Each path below is one point turned by a fixed rotation once a step. After each direction that follows a path, write how fast that rotation turns it, in degrees per step (0 if it stays still).
Each turn is a multiple of 5 degrees from 10 to 175, or 0.
Each row of a path follows its step; steps can be skipped.
Path 1:
step 0: [  6 -22  -5 -23  18  -3   9  -1  18 -16  21  -2 -15 -26  -4 -21   0  -9
  26   4  -2 -17   1  -3   4   3   5  -4  -2  37   9   1 -23   3   2  18
 -23   4   6  -1 -28   3  18 -20  -4  -9  25 -24 -20  26  14 -13   5 -23
   3 -14 -25  -1]
step 1: [-17  -9 -10  26  -3   8  22   2   5  23  18   2 -23 -15   1  14 -12  12
  10  -8  -1 -24   0   7 -31  -4  -7 -11  13   9  -5  30   3  16  13 -18
 -12  -4  12   2 -26  -4 -32   5  -1   7   6 -14  26  30  10   4  17   2
 -13 -10  -4 -34]
step 2: [ -4   1 -14   9   3   0 -25  -6  13  17 -12  -6 -13  37   6 -15  19 -17
 -20 -18   3 -27 -24  -3   9 -14  -2  15  23   3  18  25  21   6  10  11
   5 -18   9  -7   3  23  -2  23  31  -9  -8  -8  14  20   2  20 -18  23
   1  -2   1 -13]
step 3: [ 12 -26 -34 -13   8 -10  -9 -11  10  -6 -18 -14  -4  -7  -4 -14  26 -15
 -10 -23  19  14 -25  -9  16  11   3 -16 -14  16   4   0 -15  27 -11 -19
 -14  -8  21 -10  -3  14  18 -24  17  -5  10   7 -15  23  -4   1 -19 -26
   9  -6   9  16]
step 4: [ -1 -12  14  -6  11 -12  25   8   0  -5  19   0 -24 -10 -15  33 -34  14
  11 -22  14  -8 -12  -9 -11   4  15 -28   6  19   1  20 -27  -3  -6   3
   2  -8  11  -7 -13 -17 -15 -20  17   0   0 -24  -4  15 -16 -10  -5 -17
  22   5  31  -7]
step 5: [  3  -3  25  23   4   0   2  -5  22   6  28 -13 -21  12  12  -7 -15  -1
  -5 -10  -1 -36 -13 -13  -6   7 -10   1  33  -1  15   4  13   1   2   8
  -8   6   0   7 -16 -24 -10   9   8  -5  11 -31  -9  25  14  11 -14  37
  -6   4 -17  30]
step 6: [ 12   3 -37  24   9  33 -19 -17  12  23  -4   1  12 -10   3  -5  16 -12
 -28 -15   7 -13 -30  -9 -17  -7 -17 -12 -14 -11  -1  -4   3   2   4  -7
 -12   8   1 -32 -24  -6   3   5  10 -21   4  12   1  21  27  -7  -9   0
   4 -27  -7   6]
step 7: [  7 -15 -11 -12  -5  11 -12 -11  -7  22 -17  21   0  21 -11  35   8  24
  -3 -30 -11  15 -24  -1 -13  17  14   7   6  18   8   3 -30   0  19   1
  10  -3  -7  -9  -7  -2  13 -20  19  -3  11  -6   5  13 -22  18 -23 -15
  20 -17  15 -22]
step 8: [-14 -18  16 -20  -9 -24  -5  -8  15  -4  15   5 -15 -18  -4   6  27  20
  16 -12  15 -17 -12 -12   0   2  15   8  29  12  25   3 -17  -9  -1   3
  -7   0  14  15  10 -22  21 -26  18 -14 -13 -34 -18  11  13  10   7  -1
   6  15 -25  12]
step 9: [ -5   2 -11  26  -4  10   7  -1  13   2  26   5   4 -28  -1  -8  -2  -8
   8  -3   3 -27  -4  -3 -20 -17  14 -27  15   1  20  10 -26  37 -21 -15
 -14  17  22  -5  -6 -20 -21  16   3 -14  -3   2  23   0   9 -17  -9   2
  11 -18 -30  10]
Speeds:
[ -7  -5   0  -8  -1   2   3   1   4   0   1  -5   1   1  -3   7   1  -1
   0  -1  -2  -1   1   4   4  -2  -5  -4   4   7  -1   1 -11   0  -2  -2
   4  -1  -7  -5   4   3   9  -9  -1   0   1   6  -9  -2  -4  -1   2   3
  -3   3   1  -1] | 90
[ -1  -1  -4   4   0  -6  -6  -5   3  -6  -2  -6  -5 -10   3  -1   5   4
  -1   0   3  -3   0  -3  -5   6  -3  -1  -2  -7  -7   1   2  -6   0  -8
  -6  -3  -2   1   1  -3   1  -8  -2   4   2   1  -2   0  -1   7   2  -1
  -9   1  -2   1] | 145
[  2  -2  -2   2   2   4   2  -2   1  -2   1  -1   6  -7  -8  -1  -2  -1
  -8   5   4   4   5  -3   2  -3   4  -3   0   0  -1   3  -4   5   3  -3
  -6   0  -1  -3  -1   6   2   1 -10 -11   5  -5   1  -4  -1   2  -6  -5
  -3  -8   2   1] | 120
[ -4  -2  -5   7  -3   5   2   1   2  -5  -5  -3   7  -3   1   4  -1  -6
   3   4  -3   9  -1   3   2   0  -1 -10  -3  -1  -2  -5  -2   1   0   1
  -4   0   8   3   1  -5  -4  -4   6  -5   0   2  -1   7   8  -4   5   0
   1   0  -3  -5] | 130
[ 3 10  8  3 -5 -2  5  4  3 -1  2 -3 -6 -6  7  1 -5  0  6  7 -2 -9  2  1
  0 -6  2  1  0  0  5 -5 -4  6  4  0  1 -3  0  2  0  0 -2 -9  1  0  1 -3
 -5 -2  1 -1 -3 -9  2 -1  1  4] | 85
[  4   2  -1   3   6   1   1   0  -5  -5  -6  -2   0   2   0  -2 -11   2
  -2   1   5   1   2  -5  -4   2   2  -3   6   0  -2  -1   3   2  -6   2
   3  -6  -2   1  -2  -6   2   3   2  -1   1   6 -12   3  -3  -3   4   4
   0  -6   6   8] | 55
